In the data rows, the value 128 means zero.
Every row has a hidden score. How much higher is the second row's score than the first row's in each pair? 15 means about the same, 30 much higher and 0 much lower. The score is a weighted sum of the row's numbers plus the product of two more (or one squared), each taken from its middle value.
[139  98 151 136 116  89 120  84 139 120 140 138  89 125 168 147 135 130 116 114]
[155 135 149  77 108 171 112 151 150 129 133 123 145 126  85 104 146 133 143 121] 18
[162 146 118 135  90 160 120 168  78 150 133 123 174 137  90  94 102 134 131 143]
[103 177 119 106 177 130 162 121 128 184 127 124 145 122 141 127  81 109 116 162] 18
[ 65 155 110 130 172 124 162 127  94 139 141 142 152 142 141 135 127 136 122 112]
[153 144 130 192 156  97 133 107 167  80 127 119  90 119 147 146 143 111 121 123] 26
[104  79 119 121 159 169 146 147 129 134 133 128 147 116 108 115 127 126 132 125]
[143  96 124  94 137 170 134 158 128 130 135 137 159 147 109 131 158 139 130 106] 8
[163 147 127 147 103 163 112 167  78 154 131 121 161 140  98 111  91 136 122 145]
[141 150 112 128  88 160  98 163  75 149 141 129 168 137  93 109 120 131 111 116] 12
[151 159 120 140  88 160 113 165  71 145 133 128 169 137  95 125 128 151 124 139]
[156 116 116 149 108 164 108 164  58 155 126 123 181 140 114 113 105 130 126 139] 17
[101  82 116 101 149 148 152 152 129 134 129 123 130 107 116 140 129 131 122 133]
[146 149 116 141  99 161  99 165  89 141 125 120 166 137  98 111 122 135 127 138] 10
[167 129 116 148 106 163 120 168  71 158 132 116 165 131 108 125 111 148 136 159]
[148 134 141 184 135  89 121 102 149  81 132 138 106 135 153 150 154 113 118  95] 14
[165 131 133 137 132  84 141 100 131 127 121 125  83  99 150 133 124 129 135 138]
[ 86 169 134  95 173 120 184 129 126 182 130 128 118 117 141 144 108 146 125 151] 20
[152 121 165 191 142  90 120  93 148  59 119 123  93 142 156 134 137 114 135 109]
[151 161 118 126  76 157 107 170  81 144 135 126 171 143  85 105 108 134 129 137] 9
[166 145 173 197 147  86 124  91 150  54 113 122  87 119 151 141 154 119 135 121]
[161 141 126 116  86 152 119 164 110 154 137 122 163 135 100 120 116 135 123 139] 6
[144  95 137 145 114  84 119  88 129  94 118 139  91 130 176 138 118 115 134 132]
[158 148 138 182 141  94 147 107 151  66 121 124  85 112 148 129 134 104 134 120] 24
[135 173 117 165 159 103 143 111 145 113 120 128 114 123 144 132 136 113 121 114]
[143 100 131 138 110  83 120  91 140 116 123 144 108 128 169 131 129 138 139 136] 15
[169 143 130 151 107 166 123 170  71 141 120 124 165 138  98 120 109 135 132 152]
[158 129 111 149 107 166 116 166  73 157 133 118 169 133 105 124 112 129 117 142] 7
[ 79  81  29  82 158 160 154 143 193  96 124 112 118 121 117 138 172 126 129 107]
[161 128 118 123 132  84 138  93 143 163 121 131 105 136 174 152 117 134 126 143] 18
[148 163 107 103 148  96 143  99 135 161 120 133 139 127 155 143 106 130 117 161]
[145 103 124 137 116  92 134  91 148 126 119 128  81 121 172 147 133 132 128 125] 12
[135 165 120 213 171 108 152 111 173  61 126 125  99 126 139 133 142 114 137 116]
[158 102 119  54 123 165 115 148 178 133 141 125 139 130 102 118 150 121 140 115] 9
[152 170 131 132  83 154  89 164  81 155 147 138 176 130  87 118 130 138 128 145]
[ 82 160 126 104 174 111 155 115 109 160 101 109 110 114 139 130  88 111 108 143] 18
[132 177 161 130  79 151  87 165 117 151 146 135 158 130  72 101 122 128 129 131]
[ 61  96 171 130 165 146 167 144  72 151 104 115 149 139 140 145 105 133 120 142] 14
[151 101 141 158 129 161 121 156  73 165 130 120 152 120 110 126 111 154 138 156]
[154 108 168 172 132  85 122  92 151  98 144 131  84 112 157 136 143 124 137 125] 16
[115  71 101  89 139 158 138 150 126 135 133 130 150 144 118 123 134 119 135 114]
[151 139 117 146 104 161 107 169  91 157 136 127 162 136  94 114 121 148 138 143] 15
[157 102 117 129 124  92 135  89 128 137 116 125  91 123 180 159 129 130 132 146]
[112 174  74 190 165 106 140 114 180  69 130 137  96 114 125 123 146 115 134 116] 25
[148 155 123 121 154  89 146  99 127 159 116 116  97 110 153 147 105 135 114 147]
[154 124 120 132 138  90 146 102 125 159 131 144 100 128 162 143 122 134 128 128] 8
[158 114 104 111 124  84 130  84 117 137 100 120  89 130 168 148 133 156 144 147]
[ 77  95 142 115 159 144 162 152  95 164 130 135 157 141 132 151 138 149 134 138] 12
[145 122 113 125 133  83 142  94 127 127  98 126  93 108 151 126 118 146 131 132]
[159 104 116  79 120 167 129 156 167 140 139 123 139 135 115 138 136 121 136 141] 6
[165 132 122 149 115 162 103 157  67 149 124 125 175 144 104 109 100 130 119 141]
[106  91 160 142  90  89  74  60 149  53  98 131  70 130 195 139 107 106 110 130] 17
[132 170 106 197 165 107 147 106 159  76 142 137  91 107 134 139 156 120 132 116]
[150 117 181 181 136  91 109  82 132  80 124 126  82 117 152 119 132 113 128 109] 12
[121 183 139  93 162 106 165 109 102 164 119 123 117 119 145 137 103 137 128 144]
[157 122 159 160 138  89 126  87 144  89 127 130 112 141 164 130 124 111 122 126] 14
[ 59 117  70 133 176 143 151 134 149 104 136 126 114 122 127 148 161 140 135 109]
[142 176 143 131  77 149  94 165 101 144 130 116 158 131  82 108 135 136 125 126] 11
[150 144 111 126 143  93 157 106 113 141 114 127 107 121 154 136 134 141 131 126]
[139 175 148 100  69 151  86 158 114 142 143 132 175 149  85 114 147 146 142 137] 11
[ 69  90 169 141 171 155 166 153  78 176 140 139 154 129 131 138 116 146 125 135]
[148 106 137 133 113  87 130  86 129 120 121 133  97 116 169 129 109 122 120 135] 16
[115  87 127 126  80  87  97  75 160  72  91 127  72 126 194 134 105 116 127 146]
[144 147 122 125 157  96 151  94 120 152 122 137 125 140 161 139 106 138 121 136] 8
[ 74 163  62 158 167 118 147 117 168 100 141 146 114 120 128 140 146 120 126 111]
[ 54 145  39 155 176 141 163 128 192 102 147 135 111 111 117 133 173 128 132  99] 20
[136  89 139 131 101  79 110  81 139 113 131 150 105 143 179 139 132 130 135 124]
[137 172 140 124  73 141  75 159 106 140 136 131 177 138  77  89 112 115 116 133] 17
[120 169  75 186 167 111 150 112 179  62 132 126  92 129 140 156 161 121 142 118]
[164 134 116 144 101 153 100 160  71 150 121 112 144 132 102 127 108 142 135 156] 8
[157 114 122 127 115  84 133  85 131 127 114 131  82 106 159 131 112 136 131 149]
[161 142 109 116 144  96 156  95 127 148 115 124 105 119 159 140 123 148 143 152] 13
[ 66  98  30 102 167 151 141 129 173  99 139 137 128 124 119 134 162 127 141 119]
[153 101 106 112 103  83 136  92 128 118  99 125  87 126 175 151 126 135 130 142] 12
[ 87 164  90 161 178 116 137 107 133 101 122 122 108 119 133 135 131 127 129 115]
[156 138 153  68  97 161 113 155 156 135 148 136 159 137  93 123 161 125 128 105] 9
[ 58 141 154 110 172 130 163 130  86 162 111 113 137 130 144 140 100 136 123 149]
[165 126 147  53 107 159 114 152 162 125 140 138 155 134  93 107 134 101 118 109] 18
[141  99 173 145 105  78 101  79 129  84 119 141  98 139 175 149 139 115 123 118]
[158 140 148  72 100 162 103 160 148 132 144 136 138 126  87 120 158 134 136 112] 22
[138 170 171  82  70 147  98 161 145 139 138 132 167 143  85 104 131 115 124 122]
[135 156 110 107 154  91 141  90 112 156 110 113  95 110 149 141 110 138 123 144] 20
[166 122 140  66 116 159 113 156 176 119 140 120 139 124  93 119 151 127 136 112]
[136 179 149 117  73 147  73 158 118 137 124 117 163 140  77  96 123 124 135 136] 12
[175 146 139  89  99 160 102 158 149 142 139 136 162 142 103 135 146 127 129 138]
[167 153 171  81  97 158 104 158 164 138 141 136 170 149  98 124 157 127 125 115] 14
[167 125 117 145 101 159 117 172  74 149 116 105 161 130 110 129 120 138 128 144]
[125 167 156  96  75 141  73 145 138 141 139 124 161 138  83 108 149 132 129 116] 14
[148 103 150 147 119  83 127  94 147  89 120 131  98 132 169 136 124 116 126 122]
[ 97  75  52  65 144 161 145 144 187 110 138 137 147 140 113 123 151 112 130  99] 15
[149 116 122 150 107 161 113 163  71 159 134 128 167 135 111 132 107 131 112 131]
[138  97 128 132 111  85 133  90 124 117 113 138  96 139 181 139 107 118 124 125] 18
[ 51 127  31 137 168 130 133 123 173  87 129 127  99 116 121 138 150 102 114  95]
[118 183 137 111 158 102 165 123 135 160 102 112 100 121 155 151 110 135 133 153] 18
[ 88 172  73 188 170 116 131 115 176  95 141 134 103 110 123 129 154 104 124  99]
[140 168 128 118  71 148  89 165  91 145 135 119 163 131  78  92 116 134 125 130] 4
[155 127 108 114 124  83 142  92 130 143 113 122  89 108 163 145 127 149 132 148]
[100  79  59  72 147 164 149 148 185 113 144 141 132 123 103 122 159 123 133 103] 15
[138 170 152 114  71 146  70 155  92 142 141 144 181 152  82 107 134 129 123 118]
[148 153 152  74  81 161 106 160 147 131 133 123 159 136  87 104 145 119 125 111] 21
[156 119 110 115 133  87 131  94 143 144 116 127 120 118 168 140  91 117 119 154]
[ 73  94 160 134 162 146 153 145 105 173 141 127 133 115 124 134 111 133 123 135] 14
[ 90  95 119 116 165 153 153 146 139 146 139 137 140 128 120 138 132 140 135 140]
[ 67  94  76 107 161 149 149 141 127 115 121 111 119 113 119 131 141 132 134 125] 18
[ 59 105 165 133 179 147 174 149  93 160 116 114 127 122 129 134 109 142 128 135]
[137  91 140 137 111  83 115  82 136  91 102 116  73 122 173 145 130 129 129 120] 12
[158 146 145 197 149  92 118  96 168  82 139 135  96 126 143 141 135 109 119 123]
[135 149  99 106 160 106 163 107 123 164 108 118 114 118 156 134 105 135 127 150] 14
[ 71 151 104 116 164 124 150 128 103 150 122 119 119 118 130 141 144 138 129 125]
[142  92 110  58 123 170 130 155 173 128 154 138 156 131 107 129 158 116 113  90] 9
[151 142 116 137 100 153  95 162  91 154 139 129 165 140  97 121 113 145 134 140]
[159 111 137 118 131 177 139 158  99 150 139 129 150 136 106 136 161 143 124 111] 13
[146 110 118 128 122  84 131  85 124 137 113 129  96 122 167 128 106 116 124 124]
[155 155 144 210 157  98 137 101 167  62 134 133  89 123 143 126 130 102 134 120] 22
[132  80 141 137 141 161 145 157  74 160 118 113 152 126 118 132  97 137 131 164]
[138 155 114 129  78 151  88 155  62 142 130 130 174 149  89 117 131 142 119 119] 4
[140  97 154 137 106  86 112  80 136 101 122 136  90 135 184 158 139 114 117 115]
[133  85 157 155 151 155 139 160  81 161 122 118 145 123 121 139 107 141 120 144] 23
[130 165 141 112  85 157  92 162 131 165 150 131 164 129  84 108 134 121 118 120]
[114  79 139 135 146 160 137 142  76 162 132 112 134 122 118 129 102 136 128 149] 7
[ 78 159  79 140 169 127 158 129 148 111 132 139 123 123 131 139 138 125 137 126]
[148  94 147 149 138 156 119 160  74 153 125 122 153 136 118 131 108 142 130 144] 13
[ 72 159 128  99 165 127 158 122 120 160 112 112 123 113 134 136  99 129 126 156]
[148 169 157  91  70 149  90 157 120 138 145 134 174 138  77  89 135 120 131 124] 11
[142 185 162 124  89 161 110 165 108 119 114 117 163 134  77 103 131 123 117 123]
[133 173 164 107  80 151  87 159 146 138 140 128 171 144  81  98 142 140 145 128] 13
[159 136 106 108 133  89 147  93 103 130  99 123 108 132 157 140 121 156 138 144]
[165 130 182 182 131  84 123  95 149  63 113 120  82 131 163 150 154 125 141 114] 19
[ 95  77  75  80 150 159 146 148 185 119 140 134 147 133 114 125 145 120 127 108]
[150 105 166 168 129  92 127  93 144  83 119 132  91 123 162 127 134 110 132 122] 19
[113  70  77  68 153 161 136 153 191 120 141 124 128 119 105 125 162 129 137  95]
[109  78 174 122  82  86  74  65 154  37 103 118  61 127 194 140 109 100 121 134] 7
[151  99 136 138 122  93 135  91 143 118 112 119  76 117 172 139 122 129 137 138]
[135  93 157 149 161 166 144 153  67 146 118 108 136 126 119 129 123 143 134 135] 19
[ 49 141  37 163 175 141 152 124 173  98 149 138 137 138 126 140 158 122 122  96]
[152 131 125 149 142  90 143  95 126 100 125 135 100 120 151 135 142 125 120 109] 10
[ 75 137  32 121 159 132 131 123 188 104 148 136 134 129 126 143 175 127 134 117]
[157 113 134  60 108 168 132 156 161 123 130 118 140 130  90 113 157 135 135 105] 6
[154 112 167 179 138  90 125  90 144  60 119 129  92 126 154 140 151 122 131 110]
[ 96  86 104 105 135 151 127 146 119 148 134 129 141 112 111 117 129 133 131 133] 13
[124 161 138 107  84 153  83 151  92 122 143 131 166 127  77  95 126 125 111 110]
[142 103 156 154 124  86 120  90 135  86 125 132  83 105 148 127 137 129 123 105] 25
[ 68 156  48 162 175 127 152 125 172  81 126 121 105 124 134 136 153 112 130 111]
[157 166 162  88  86 158 104 162 156 133 143 130 165 144  99 123 170 140 150 120] 6
[ 57  93  44 106 161 145 146 139 180  95 131 121 125 115 114 115 120 112 131 120]
[113  84 193 140 100  89  67  59 143  27 107 134  67 127 181 124 111 112 146 146] 14
[130  89 149 149 140 161 148 167  86 159 119 115 150 122 110 118 103 146 123 143]
[154 131 132 140 137  87 137  96 116 118 113 135 110 135 161 136 125 131 131 123] 3
[152 100 167 166 133  91 115  84 138  74 106 111  80 121 160 140 142 114 126 116]
[ 95 170  67 187 170 116 143 113 185  76 131 130 107 136 134 141 152 124 131 117] 24
[151 165 129 125  91 163 109 166 103 133 132 126 167 139  91 115 131 143 142 147]
[123  83 115  99 144 164 152 152 133 141 134 128 148 128 110 129 142 136 130 131] 17
[150 158 163  85  85 156  96 163 160 146 146 135 155 136  91 123 150 134 138 125]
[133 163 114 117 161 105 149 110 105 173 119 125 114 119 140 132 126 137 133 133] 14
[118  88 148 131  88  87  85  68 144  70 101 128  78 116 189 123  90  98 116 145]
[148 163 143 120  94 161  97 158 135 149 136 105 147 125  90 102 122 115 121 128] 17
[115 175 160 120  80 153  91 159 140 145 139 124 165 133  70  90 130 122 122 115]
[144 174 132 127  79 155 107 166 104 138 137 131 175 136  83 106 137 139 134 137] 14
[167 128 147  89 109 164 120 162 153 132 131 127 161 148 112 140 145 130 127 132]
[ 77  71 147 136 167 160 165 158  90 169 124 124 139 131 124 135 110 146 119 126] 20
[147 109 133 137 120  83 132  85 122 119 117 136  88 129 162 142 129 129 121 115]
[138  94 147 135  98  83 114  85 141 103 118 136  78 122 173 149 132 124 126 128] 18
[ 93  75  90  98 153 158 145 143 133 137 156 142 138 126 112 135 151 141 139 110]
[155 146 145 197 143  93 126  99 167  80 153 150  98 125 147 141 152 117 137 114] 19
[100  82  95 108 169 164 152 147 156 140 140 134 133 137 124 143 138 119 130 125]
[ 54 135 168 104 168 132 171 137  89 171 112 120 131 114 128 139 111 149 121 138] 16
[119  91 139 136  90  84  92  67 134 107 108 127  74 126 186 140 125 122 115 121]
[146 104 152 148 117  86 117  86 135 115 116 129  82 116 172 143 130 143 136 136] 17
[118  90 155 131  89  94  88  68 158  59 107 137  78 144 201 138 108 114 130 152]
[149 127 124 140 134  94 154 103 136 139 137 144 113 137 159 136 139 137 129 112] 14
[145 153 129 132  98 167 115 171  98 152 144 131 168 140  86 106 120 133 127 126]
[128 172 141 127  73 140  79 161 109 150 134 114 157 121  74  96 123 134 134 142] 20
[158 118 104 128 105 166 126 172  82 143 129 126 159 124  96 121 132 142 127 132]
[159 111 127 160 130 177 138 170  73 157 131 113 172 130 112 124 108 136 119 146] 8
[160 155 121 139 101 163 105 171  82 147 113 105 155 133 100 114  97 125 112 142]
[ 93  85 161 134 151 156 158 153  87 176 130 122 149 121 120 121  95 140 130 156] 18
[ 75  86  70  98 160 155 136 139 133 120 144 135 119 109 112 135 156 132 116  94]
[ 75  81  30  87 158 156 142 139 181 116 158 141 122 120 112 133 150 118 128 108] 17
[155 148 148 197 152 102 137  94 143  43 114 126  87 127 141 132 140 111 124 108]
[119  78 107  97 143 163 142 147 138 140 143 126 139 112 103 115 129 125 125 119] 10
[129 162 152 104  82 154  90 159 118 136 136 133 168 151  84 119 147 141 133 120]
[142 172 162  88  75 154  99 166 141 128 128 125 164 131  80 107 158 133 130 112] 22
[114  82  56  67 146 164 145 147 193 116 148 142 144 128 111 132 166 126 142 123]
[151 161 115 141  89 152  85 156  68 147 133 124 163 133  94 116 113 133 132 153] 8
[ 66 131 167 120 182 128 169 138 102 165 107 115 119 117 128 125  96 131 123 148]
[105 162 117  88 162 106 173 111 112 163 118 129 111 119 150 155 117 146 125 142] 11
[133  84  87  65 140 168 137 157 195 118 137 127 138 130 111 137 162 118 133 108]
[ 52 132  86 140 174 134 158 136 158 133 140 123 120 125 128 143 147 128 127 105] 20
[ 91 166  97 107 160 117 170 123 106 161 139 132 112 113 134 143 143 137 126 120]
[145 104 176 167 123  81 113  85 138  80 125 134  91 131 165 125 133 118 128 118] 16
[161 137 144  71  99 168 114 159 174 153 153 141 156 125  81 100 141 114 130 114]
[165 132 155  68 103 162 109 154 174 142 144 134 154 140 102 128 148 118 132 121] 12
[161 151 156 114 104 163  97 155 131 149 148 135 166 135  97 118 133 112 122 130]
[ 76 166  84 154 176 127 163 127 140 128 139 134 126 122 131 132 145 119 127 107] 22
[135 167 151 104  71 149  95 165 105 133 128 118 161 142  84 107 135 133 130 127]
[ 64 144 146 103 173 128 180 143 106 186 130 132 122 129 143 146 111 155 146 154] 20
[155 149 111 106 155  99 169  97 112 139 107 117  94 105 160 139 123 140 140 146]
[129  73 140 155 138 160 129 161  82 178 130 113 154 142 125 140 106 142 135 148] 9
[152 152 157  81  89 160 105 159 142 141 160 145 156 121  80 110 167 138 136 101]
[145 103 162 151 115  87 119  84 149 116 146 145  97 129 175 141 124 121 128 135] 16
[149 173 131 127  83 158 104 161  84 141 144 137 183 156  92 105 118 138 134 135]
[ 76 156 127 104 171 117 169 124 103 170 139 135 117 112 137 151 119 152 137 157] 25
[ 78 171  56 169 169 123 142 116 176  79 126 131 122 130 124 127 143 106 118 106]
[156 170 187 106 104 166 114 156 164 132 138 122 157 141  89 113 128 112 120 129] 8
[163 128 147  86 119 166 113 147 150 122 128 132 149 129  94 122 142 120 133 131]
[135 167 133 136  88 160  92 170  96 163 136 126 174 147  89 109 130 142 135 130] 14
[132 167 135 112  72 148  85 157 101 127 132 121 160 135  84 104 133 139 134 130]
[160 111 133 149 117 158 111 156  53 152 130 122 166 126 113 135 132 154 134 143] 14
[137 160 135 122  80 149  92 159 108 142 140 132 170 141  86 119 138 144 127 132]
[148 134 142 174 134  89 119  97 151  94 138 140 104 138 158 151 146 128 139 120] 16
[ 61 132 139 109 173 131 160 135  88 167 118 126 136 118 138 145 111 139 124 149]
[141 163 119 101 164 103 166 106 105 167 113 127 112 118 152 136 103 129 125 141] 14
[ 73 162  49 163 164 121 150 119 172  72 136 135 116 124 123 133 154 120 126 102]
[121 179 127 110 163 105 151 110 139 170 121 125 149 142 153 146 100 133 117 152] 20
[131  93 100 123 128  89 136  83 126 135 112 134 104 124 173 150 129 140 115 125]
[137 157 124 130  85 155  95 164  93 142 126 118 158 142  92 121 125 128 117 121] 12
[133  90 132 127  98  79 103  78 128 104 118 137  93 123 180 131 115 112 119 129]
[148 120 164 181 132  79 122  96 157  60 120 120  85 120 152 129 146 110 134 101] 26
[156 112 141 141 132  95 144  88 120 125 112 136  96 132 172 147 115 130 124 141]
[147 170 124 141  92 155  91 163  87 154 136 133 175 145  92 112 110 139 127 151] 17
